A hidden rule labels the rows of this table. It goes by one to three of the table's principal directions, not those with the most spread.
vec![7, 4, -12, 27, -9, -37, 2, 16, -40, 5, -4, 22, -38, -3, -27, -6, 33, 15, -14, -31, -14, -21, -3, -23, -24, -19, -23, 29, -8, -17, 5, 11] ZB
vec![-35, -12, -18, 24, -31, -9, 12, 21, 2, 16, 40, 9, -8, -28, -13, -17, 30, -9, -47, 2, -13, -56, 19, -69, -29, -43, -1, -14, -30, -28, -15, 44] ZB
vec![3, -14, 9, 44, 1, -18, -10, 8, -15, -9, -11, -10, -4, -2, -8, -5, 23, -20, 8, 13, -9, -5, -2, -5, 16, -3, 8, -5, 0, -6, -9, 0] HT
vec![-17, 25, -33, -19, -33, 26, 16, 41, 10, 20, 10, -17, 34, 29, 18, -39, -4, 13, -4, 0, 15, -12, 0, 16, -69, -8, -28, -21, 24, -17, 2, 2] ZB
vec![10, 14, -22, -57, 9, 47, -49, 21, 15, -25, 3, -22, 16, 50, 14, -4, -56, 10, 16, -8, 8, 46, 1, 46, -10, 52, -29, -10, 57, 22, 17, -17] QP
vec![-9, -17, -5, -25, 1, 36, 5, -9, 36, -1, 9, -16, 21, -4, 3, 10, -17, -10, -1, 18, 1, -6, 8, -2, -18, -12, 16, -6, 0, 1, -10, 7] ZB
vec![23, 6, 21, 6, 22, -35, -3, -101, -19, -22, -29, 18, -30, -3, 12, 43, -11, -9, 36, 10, -4, 60, -48, 33, 75, 26, 33, 43, -36, 17, -12, -35] QP
vec![17, 8, 2, 11, 20, -21, 1, -73, -5, -58, -9, -19, -23, -43, -47, 27, -13, -30, 33, -20, 4, 30, 8, -22, 22, 15, 5, 28, -24, 15, -31, -25] ZB
vec![-3, 15, 1, 8, -25, -16, 2, 14, -19, -1, 13, 5, 2, 16, -20, -13, 0, 19, -23, -4, 12, 3, -8, -11, -6, 3, -30, -17, 11, -1, -13, -22] HT
vec![-12, 7, 20, 31, -57, -20, 68, -1, 4, 78, -16, 23, 56, 30, 58, -31, 28, 14, -16, 35, 32, -43, -49, 24, -32, -49, 15, -24, -18, -44, 3, 12] ZB
vec![18, 13, 26, -32, -15, 6, 8, -8, -6, 1, -9, 8, 21, 51, -17, 15, -28, 43, -9, 0, 30, 41, -31, 41, 3, 16, -24, -5, 35, 19, -11, -60] HT
vec![22, 16, 17, -52, 37, 33, -29, 99, 0, -10, -32, 19, -13, 41, 21, -17, -1, 32, 30, -28, -5, -10, 26, 83, -18, 29, -11, -20, 84, 8, 80, 4] HT
vec![8, -5, 8, 21, -5, -23, -17, -21, -17, 16, 7, 17, -1, 14, 25, 16, -7, 0, -13, 16, 0, 16, -20, 5, 41, 11, 7, 0, -10, 3, -2, -11] HT
vec![-15, -1, -17, 77, -38, -59, 41, -64, -30, 7, 3, 6, -23, -28, -33, -20, 49, -44, -5, 15, -16, -26, -25, -60, -14, -47, 20, 30, -73, -46, -56, 22] MS
vec![-2, 21, 15, -19, 7, 12, 11, -9, 8, 8, -14, -6, 25, 19, 23, -7, -20, 6, 22, 6, 9, 33, -20, 36, 26, 29, 1, -6, 4, 18, 1, -19] HT
vec![17, 37, 23, -31, 6, 4, -1, 29, -6, 9, -28, 5, 26, 47, 24, -37, -30, 31, 21, -21, 32, 36, -20, 58, 24, 54, -32, -23, 44, 16, 35, -18] ZB
vec![10, 0, -5, 0, 18, 5, 4, 23, -4, -20, -17, -9, -18, -11, -30, -5, 20, -6, 22, -11, -11, -12, 24, 8, -30, -9, 1, 9, 15, -4, 6, -4] MS
vec![-14, 9, 9, -17, -24, 23, 9, 61, 9, 36, 3, -11, 51, 43, 8, -44, -19, 29, -26, 2, 18, -3, -14, 5, -15, 13, -41, -37, 32, 4, 3, 2] HT
vec![3, -6, 2, 22, -52, -16, 35, -92, 23, -6, 34, -14, 44, -19, -26, 35, -32, -22, -27, 22, 47, -6, -10, -48, -24, -35, 5, -11, -31, -13, -65, -36] ZB
vec![1, 20, 5, 21, -33, -40, 22, -71, -9, 18, 16, 24, 12, -3, 23, 13, -20, -9, -14, 21, 19, 3, -34, -13, 19, -6, 8, -3, -40, -14, -23, -19] HT
vec![-24, -11, -43, 57, -24, -22, -20, 37, -16, 7, 45, -9, -15, -29, -12, -37, 31, -32, -39, -16, -14, -49, 41, -84, -27, -20, -19, -13, -21, -31, -10, 58] ZB
vec![-1, -8, -13, -43, 13, 40, -37, 86, 17, -1, 9, 10, -8, 23, 15, -21, -6, 14, -11, -7, -11, -34, 37, 20, -34, 6, -11, -30, 56, -8, 53, 34] ZB
vec![-12, -13, -26, 3, 15, 30, -12, 52, 14, -33, 1, -29, -15, -18, -27, -21, 32, -28, 20, -3, -20, -30, 51, -7, -49, -18, 10, -10, 24, -13, 5, 26] TG
vec![-2, 17, -1, -3, -24, 1, 31, -23, 2, 41, 0, -6, 42, 23, 23, 3, -18, 16, -5, 20, 18, 23, -34, 19, -10, -3, -9, 2, -14, 6, -23, -36] HT
vec![4, 5, -7, -1, -12, 13, -8, -25, 20, -4, 19, -33, 47, 3, 14, 8, -42, -8, -2, 13, 36, 32, 4, -2, 9, 22, -13, -27, 9, 18, -22, -32] ZB
vec![-8, -14, -16, 20, 15, -25, -13, 36, -28, 5, 2, 32, -65, -24, -8, -15, 56, 5, -15, -21, -35, -34, 22, -27, 4, -19, 8, 19, -17, -20, 29, 50] MS
vec![12, 10, -3, -23, -5, 15, 21, 7, -2, 17, -20, 3, 11, 29, 11, 14, 4, 28, 14, 14, 7, 14, -18, 56, -39, -14, 1, 10, 20, 2, 3, -41] HT
vec![6, 3, -37, -8, 24, 23, 9, -34, 13, -41, -20, -40, -15, -33, -18, 23, 8, -33, 58, 15, -20, 13, 17, 22, -50, -15, 24, 34, -11, 2, -20, -24] TG
vec![-24, -9, 3, 14, 4, -13, 2, 10, -7, 41, 7, 24, -13, -8, 32, -21, 21, -2, -20, 1, -26, -17, -13, -27, 39, -2, 14, 9, -41, -9, 14, 55] ZB
vec![-7, 8, -19, -22, -1, 25, -8, 43, -2, -25, -15, -19, -9, 24, -25, -32, 9, 9, 16, 1, -9, 5, 2, 23, -38, 6, -21, -6, 36, -4, 2, -5] ZB
vec![-3, -11, -8, 12, 17, -12, -7, -2, -1, 23, 8, 24, -22, -35, 47, 25, 17, -5, -5, 22, -24, -27, 9, -2, 16, -17, 32, 3, -30, -5, 26, 18] TG
vec![-20, -11, -7, 30, 35, -26, -30, 5, -26, -17, -1, 14, -63, -41, -5, -9, 33, -29, 6, -12, -62, -14, 6, -43, 54, 11, 16, 29, -44, -1, 11, 57] TG
vec![-12, 13, 23, 3, 7, -13, -3, 72, -24, 26, -1, 31, -16, 21, 1, -45, 24, 22, -18, -28, -14, -15, 7, -2, 29, 18, -17, -15, 14, -1, 33, 33] MS
vec![-34, 5, -14, 23, -33, -2, 28, 23, -1, 49, 13, -11, 34, 9, 16, -49, 14, 1, -26, 20, -3, -15, -21, -31, -11, -12, -16, -16, -28, -16, -22, 26] HT
vec![11, 11, 10, -27, 28, -3, -12, -16, -19, -17, -31, 21, -39, 26, -1, 4, 1, 10, 32, 4, -24, 43, -27, 52, 38, 28, 15, 28, 5, 12, 12, -18] HT
vec![-13, 12, -4, 3, -6, -18, 11, -5, -10, 36, 18, 19, -1, -9, 11, -18, -7, 4, -24, -13, -9, -6, -8, -36, 19, 7, -11, 8, -37, -3, 0, 27] HT
vec![-8, 15, 11, -29, -15, 3, 41, -5, 7, 41, -2, 13, 23, 19, 4, -30, -10, 31, -17, -1, 21, 14, -23, 2, 7, 4, -13, -4, -13, 1, -4, -1] ZB
vec![-8, 10, 19, 29, -37, -48, 38, -7, -38, 25, 2, 29, -12, 9, -34, -11, 32, 34, -39, -21, 8, -8, -35, -33, 2, -25, -25, 16, -26, -12, -25, -8] ZB
vec![-19, 9, -13, -15, -24, 27, -4, 55, 10, 28, 1, -12, 37, 53, 19, -65, -14, 2, -9, 6, 4, -8, -14, 11, -26, 16, -27, -27, 29, -18, 10, 34] TG
vec![-17, 13, -6, 10, -38, 2, 26, 56, -5, 26, 12, -7, 27, 21, -14, -46, 21, 21, -27, -20, 21, -24, 8, -17, -47, -18, -35, -24, 19, -17, -4, 12] ZB
vec![21, -20, -4, -32, 33, 46, -40, 39, 20, -24, -10, -26, 7, 22, -17, 7, -25, -5, 19, -14, -3, 15, 32, 25, -15, 23, -6, 1, 54, 18, 19, 1] TG
vec![-1, 15, 24, 53, 1, -59, 15, -27, -36, 0, -29, 10, -16, -24, 10, -24, 27, -2, 12, -8, 1, 6, -38, -15, 63, 17, -7, 5, -38, -2, 1, 10] MS
vec![-26, -7, 0, -2, -33, 11, 21, 36, 7, 26, 19, 8, 15, 10, 2, -7, 24, 26, -39, -2, 7, -32, -2, -15, -36, -37, -9, -14, 5, -13, -4, 13] MS
vec![-2, 5, -38, -10, -31, 2, -20, 47, -15, -5, 35, 8, -17, 19, -31, -10, 1, 20, -40, -15, 1, -27, 24, -23, -70, -19, -41, -11, 32, -19, 0, -5] TG
vec![-14, -2, 11, 35, -22, -14, 29, -13, -2, 26, -6, -2, 24, -1, 17, -3, 20, -9, -3, 17, 1, -16, -26, -6, -3, -24, 13, 0, -24, -14, -17, 6] TG
vec![3, 22, 9, -29, 4, 10, 0, 29, -8, -14, -17, 5, -7, 34, -22, -28, -6, 14, 15, -21, -3, 12, -7, 28, -9, 22, -20, 1, 32, 2, 11, -4] HT
vec![-13, -12, -29, -17, 22, 30, -7, 48, 15, 6, 5, 5, -25, -20, 11, -1, 24, -17, 9, -3, -43, -52, 37, -1, -56, -31, 23, 15, 1, -19, 31, 49] HT
vec![-2, 14, -25, -53, 47, 54, -31, 32, 21, -23, -19, -16, -15, 17, 29, -14, -11, -20, 59, -9, -31, 25, 25, 62, -10, 37, 22, 13, 31, 11, 39, 22] ZB
vec![-1, -3, 13, 47, -4, -34, -12, 14, -25, -7, -9, 6, -14, -4, 3, -18, 28, -9, -1, -2, -2, -11, -6, -11, 31, 4, -2, -13, -1, -10, 7, 14] ZB
vec![8, 2, 6, -25, 16, 18, -14, 29, 8, -7, -15, 2, -1, 10, 21, 1, -5, 16, 14, 5, 2, 0, 3, 39, -1, 11, 1, -15, 32, 7, 32, -6] QP
vec![14, 13, 3, -18, 10, 4, -21, 30, -6, -19, -4, 2, -4, 6, -2, 10, -19, 17, 5, -20, 2, -4, 9, 17, -14, 16, -25, -7, 35, 12, 24, -16] TG
vec![23, -2, -7, -58, 35, 74, -48, 69, 31, -19, -25, -47, 42, 49, 23, -1, -47, 14, 39, -9, 13, 36, 23, 78, -29, 48, -24, -19, 93, 33, 41, -21] QP
vec![7, -8, -12, -24, 9, 23, -31, 37, 0, -27, 3, 4, -26, 19, -11, 16, 11, 12, 3, -9, -8, 0, 25, 30, -28, -4, 2, 0, 45, 1, 19, -9] QP
vec![8, -24, 20, 16, 15, 6, -16, -6, 9, -6, -10, -18, 17, -1, 7, 13, -5, -11, 7, 16, 6, 18, 0, 6, 40, 13, 14, -11, 7, 17, -4, -7] ZB
vec![-1, 11, 16, -23, 10, 7, -7, 22, 1, 2, -11, 8, 4, 20, 4, -23, -18, 7, 5, -19, -4, 3, -10, 10, 18, 28, -14, -3, 16, 5, 22, 21] TG
vec![16, 11, 23, 22, -50, -36, 49, -31, -20, 64, -8, 31, 39, 44, 28, 5, 6, 40, -27, 19, 44, 10, -55, 29, -4, -25, -6, -3, -10, -15, -14, -44] TG
vec![8, -23, 5, -19, 2, 36, -35, 1, 29, -14, 22, -25, 35, 26, -11, 12, -48, -13, -13, 8, 18, 25, 18, -5, 14, 25, -5, -22, 34, 19, -14, -9] TG
vec![1, -13, -14, -43, 4, 40, 2, 1, 29, 29, 22, 0, 20, 10, 13, 23, -26, 13, -18, 5, 4, 6, 17, 5, -25, -9, 8, 7, 4, 10, 1, -4] TG
vec![7, -28, 9, 5, 33, 1, -35, -30, 14, -9, 12, 14, -19, -29, 32, 50, -12, -30, 5, 27, -25, -6, 15, -2, 49, 3, 48, 3, -19, 10, 14, 11] HT
vec![18, -20, -16, -11, 42, 28, -45, -23, 22, -54, 12, -32, -14, -30, -25, 42, -30, -43, 28, -6, -13, 20, 51, -11, 6, 20, 19, 13, 12, 23, -8, -9] HT
vec![-3, -12, -13, 33, -8, -29, 16, -87, 5, -1, 12, -1, -8, -49, 6, 28, 0, -36, -1, 26, -4, -7, -12, -43, 14, -25, 31, 22, -67, -13, -34, 6] ZB
vec![6, 11, 19, -23, 20, -14, -29, -12, -21, -9, -12, 25, -28, 23, 11, -3, -20, 24, 1, -6, -7, 47, -31, 22, 77, 51, -10, 5, 3, 24, 18, -9] QP
vec![1, -2, 23, -27, -4, 15, 29, -33, 20, 39, -12, 13, 33, 25, 32, 11, -21, 14, 1, 25, 11, 18, -37, 33, 18, -2, 22, 6, -14, 6, -4, -11] TG
vec![-12, 4, 4, 9, -31, -2, 47, -3, 6, 45, -13, 6, 32, 20, 26, -24, 22, 8, -3, 10, 17, -17, -28, 15, -28, -30, 9, 0, -14, -26, -4, 15] QP
vec![2, 29, 25, 31, -62, -59, 81, -79, -15, 39, -3, 25, 32, 1, -7, -13, 1, 15, -23, 5, 50, -7, -56, -24, -4, -30, -11, 0, -50, -27, -41, -26] TG
vec![-7, 0, 23, 44, -34, -57, 29, -39, -29, 13, 16, 38, -21, -13, -23, 9, 31, 8, -38, -12, 9, -18, -21, -45, 24, -30, 4, 10, -41, -18, -25, 3] ZB
vec![-3, 6, 14, 2, -2, 9, -2, 64, 0, -26, -13, -12, 4, 6, -19, -23, 19, 10, 7, -7, 8, -24, 18, 16, -25, -3, -18, -36, 47, -3, 16, -6] TG
vec![28, 8, 17, -13, 13, -11, 4, -50, -11, -21, -21, 12, -17, 13, -15, 32, -9, 6, 26, -5, 10, 41, -15, 39, 19, 11, 15, 26, 5, 12, -7, -44] TG
vec![-9, 0, 20, 8, -38, -4, 26, -56, 12, -5, 13, -15, 38, 13, -25, 11, -21, -2, -19, 9, 33, 25, -29, -21, 12, -6, -5, -7, -13, 5, -54, -30] QP
vec![16, 2, 17, 5, 10, -11, 13, -14, -11, -18, -16, -4, -9, -9, -29, 21, 11, 13, 12, -11, 10, 19, 1, 11, 6, -2, -2, 12, 5, 15, -10, -37] ZB
vec![-9, 3, 12, 25, -1, -41, 17, -54, -18, 1, -5, 30, -34, -23, 6, 4, 24, -12, 2, 12, -15, 1, -27, -15, 48, -8, 28, 18, -52, -11, -11, 11] ZB
vec![21, 11, 3, -46, 31, 32, -14, 19, -2, -8, -44, -13, 1, 50, 5, -9, -15, 23, 45, -11, -1, 56, -18, 78, 3, 40, -9, 21, 45, 23, 22, -24] ZB
vec![-13, -12, -26, 5, -20, 4, 7, 27, -3, 31, 16, 16, -9, 8, 10, -4, 28, 3, -24, 12, -19, -39, 5, -9, -51, -42, 9, 7, -7, -28, 4, 24] TG
Here are more rows. What is the label of each one?
vec![-20, -7, 1, -10, 18, 25, -8, 45, 5, 16, -17, 5, -6, 14, 34, -11, 25, 1, 14, 2, -34, -12, -7, 29, 1, -2, 19, 10, 6, -2, 28, 38] -> QP
vec![-2, -25, 8, -1, 12, 13, -4, -34, 16, -2, 6, -4, 1, -15, 4, 48, -5, -12, -1, 24, -16, 6, -4, -3, 15, -15, 31, 16, -20, 13, -18, -12] -> TG
vec![-18, -25, -5, 47, 8, -5, -19, 28, -1, -30, 7, -34, -10, -40, -32, -22, 32, -32, -5, -20, -13, -24, 32, -62, 10, -4, -6, -7, -8, -3, -11, 45] -> MS
vec![-23, -2, -1, 40, -9, -20, 26, 0, -5, 38, 7, 4, 9, -31, 21, -8, 22, -19, -12, 23, -24, -36, -10, -36, 3, -26, 14, 1, -50, -13, -13, 24] -> MS
vec![-2, -2, -32, -31, 19, 38, -24, -8, 22, -35, 7, -29, -7, -9, -9, 14, -21, -21, 25, -4, -14, 16, 23, 6, -27, 11, 5, 15, 11, 10, -5, 1] -> QP
vec![14, -1, -8, -50, 30, 46, -41, 29, 22, -27, -13, -23, 8, 24, 17, 2, -34, 12, 25, -4, 9, 33, 15, 50, 3, 41, -10, -14, 54, 25, 32, -11] -> MS
vec![-17, -22, -9, 55, -6, -24, -6, 7, 3, -13, 18, -7, -12, -58, -4, -13, 29, -40, -15, 9, -13, -62, 28, -68, 0, -28, 12, -21, -30, -25, -2, 51] -> ZB
vec![-2, 5, -9, -25, -6, 26, 23, -29, 25, -6, 0, -24, 24, 4, -9, -2, -14, -2, 14, 6, 22, 26, 2, 12, -18, 0, 5, 1, 0, 6, -23, -19] -> QP
vec![8, 19, -7, -28, -7, 8, -5, 15, -2, -10, 5, -3, 5, 21, -20, -18, -25, 19, -5, -16, 18, 14, 4, 6, -16, 21, -34, -12, 28, 6, 2, -17] -> TG
vec![-16, -19, 8, 17, 28, 7, -14, 76, -13, -28, -26, -9, -41, -13, -27, -33, 70, 3, 15, -24, -28, -19, 28, 1, 8, -6, 5, -2, 23, -2, 26, 40] -> MS
vec![15, 12, -33, -6, 8, -12, -20, 3, -25, -28, 15, 6, -46, -13, -33, 17, 8, 11, -2, -29, -8, 11, 29, -9, -27, 1, -20, 23, 8, 4, 2, -22] -> ZB
vec![-12, -27, 5, 4, -9, 17, -15, 42, 16, 2, 29, -4, 10, 1, -28, -16, -2, -13, -37, -19, -3, -38, 34, -52, -14, -12, -9, -18, 15, -10, -1, 46] -> TG
vec![24, 26, -29, -1, 12, -9, -12, -9, -25, -22, -18, -8, -22, 6, 0, 12, -2, 0, 39, -3, -7, 27, -1, 42, -29, 13, -11, 23, 14, 3, 5, -43] -> HT
vec![1, -35, -37, 34, 23, 4, -69, 31, -4, -24, 38, -16, -29, -38, 6, 33, 7, -32, -16, 7, -32, -22, 56, -42, -1, -4, 7, -6, 4, 5, 9, 18] -> TG
vec![20, 11, 12, 2, 15, -23, 2, -22, -23, 8, -23, 25, -22, 12, 16, 11, 6, 10, 20, 0, -5, 24, -21, 37, 29, 13, 12, 22, -7, 4, 14, -18] -> HT
vec![16, -6, 0, 3, 24, 4, -25, -22, -1, -31, -17, -21, -6, -5, 3, 25, -11, -12, 31, 2, -3, 32, -2, 22, 22, 22, 7, 13, 9, 20, 0, -21] -> QP
vec![-19, -9, 14, 60, -14, -45, 0, 6, -15, 31, 16, 27, -4, -27, 34, -22, 22, -26, -28, 25, -17, -52, -7, -48, 43, -13, 15, -27, -42, -25, 8, 48] -> MS
vec![-17, -24, -13, 0, 2, 25, -1, 26, 30, 31, 25, -9, 23, -20, 13, -13, -8, -23, -23, -2, -13, -45, 29, -48, -21, -17, 8, -6, -16, -12, 7, 61] -> TG
vec![-5, -5, 34, 96, -39, -69, 11, -25, -41, 5, 7, 2, 10, -6, -25, -7, 29, -15, -30, -4, 14, -7, -29, -56, 48, -10, -13, -10, -30, -10, -44, -5] -> HT
vec![-14, -9, 19, 29, -5, -22, 25, -38, -4, 30, -1, 15, 4, -19, 20, 14, 16, -10, -8, 17, -14, -8, -28, -20, 35, -19, 28, 17, -52, -3, -17, 13] -> TG
vec![-23, -18, 25, 33, -47, -21, 54, -71, 15, 26, 21, -14, 47, -19, -29, 1, -5, -1, -47, 20, 34, 4, -36, -73, 27, -28, -2, -7, -58, -1, -72, -8] -> QP
vec![15, -1, 13, -24, 25, 20, -12, -25, 13, -49, -8, -23, -2, -12, -35, 44, -28, -6, 26, -6, -1, 28, 10, 13, 4, 15, 2, 12, 19, 31, -16, -42] -> HT
vec![11, -17, 15, 11, -5, 6, -14, -9, 17, 9, 10, -12, 40, 5, 24, 25, -30, -7, -12, 37, 18, 3, -3, 5, 19, 4, 6, -31, 11, 12, -8, -27] -> MS
vec![17, -7, -6, -36, 27, 51, -9, 13, 40, -25, -1, -27, 21, -5, -5, 22, -27, -22, 33, 7, 5, -3, 47, 32, -41, 1, 20, -12, 39, 11, 10, -17] -> MS
vec![34, 7, -5, -59, 50, 60, -45, 36, 24, -44, -32, -36, 12, 33, 15, 16, -39, 4, 63, 1, 7, 50, 27, 95, -12, 51, -1, -11, 81, 36, 38, -45] -> TG
vec![1, 1, 10, 45, -26, -32, 13, -13, -18, -16, 3, -2, -1, -5, -36, -1, 20, -17, -7, -5, 8, -19, -2, -28, -13, -22, -4, -4, -5, -17, -29, -9] -> HT
vec![24, -16, 21, 42, 15, -58, 2, -80, -28, -12, -6, 26, -42, -47, -17, 56, 13, -8, -2, -5, -7, 7, -14, -32, 53, -12, 22, 41, -53, 7, -16, -17] -> ZB
vec![-1, 19, 13, 18, -29, -39, 40, -22, -25, 52, 3, 34, 8, 10, 22, 4, 14, 32, -26, 11, 14, 4, -37, 4, 12, -17, -3, 4, -32, -6, -10, -26] -> HT
vec![-3, -19, -14, 19, 41, 8, -22, 1, 4, -5, -15, -15, -20, -28, 24, 3, 19, -40, 35, 9, -40, -3, 16, 2, 20, 6, 36, 23, -22, 1, 14, 37] -> TG
vec![34, 12, 52, 26, -3, -75, 14, -105, -39, 8, 1, 42, -13, -7, -29, 43, -36, 14, -24, -14, 22, 49, -47, -32, 99, 28, -9, 29, -51, 25, -35, -51] -> MS
vec![-11, 16, -25, -5, -7, 17, 12, 15, 5, -20, -12, -29, 5, 6, -16, -34, 10, -14, 28, 2, -3, 0, 4, 12, -46, -2, -9, -2, 12, -12, -11, 1] -> ZB
vec![6, 13, 20, -15, -11, -8, 22, -3, -7, 16, -8, 27, -1, 29, -6, -12, 1, 16, -3, 0, 9, 5, -16, 22, 2, -1, 3, 0, 5, -8, 2, -10] -> MS
vec![-12, -12, -11, -12, -6, 32, 33, -51, 51, 19, 6, -28, 50, -32, 37, 26, -24, -25, 11, 40, 11, -14, -3, -3, -28, -29, 33, -2, -34, -2, -20, 0] -> QP
vec![24, -6, 29, 24, 10, -37, 5, -104, 3, 14, -4, 8, 20, -30, 41, 52, -39, -13, 5, 32, 22, 36, -36, -4, 85, 19, 27, 6, -52, 23, -17, -35] -> TG
vec![-12, -8, 12, 6, -12, -3, -15, 30, 1, 42, 25, 10, 28, 9, 44, -6, -12, 29, -46, 11, 17, 4, -6, -14, 46, 16, -18, -37, 1, 16, 14, 5] -> QP
vec![-11, 3, -1, 17, -70, -1, 48, -52, 22, 1, 24, -29, 63, 11, -38, -5, -21, -9, -29, 10, 54, -7, -19, -40, -54, -35, -19, -20, -8, -20, -68, -27] -> QP
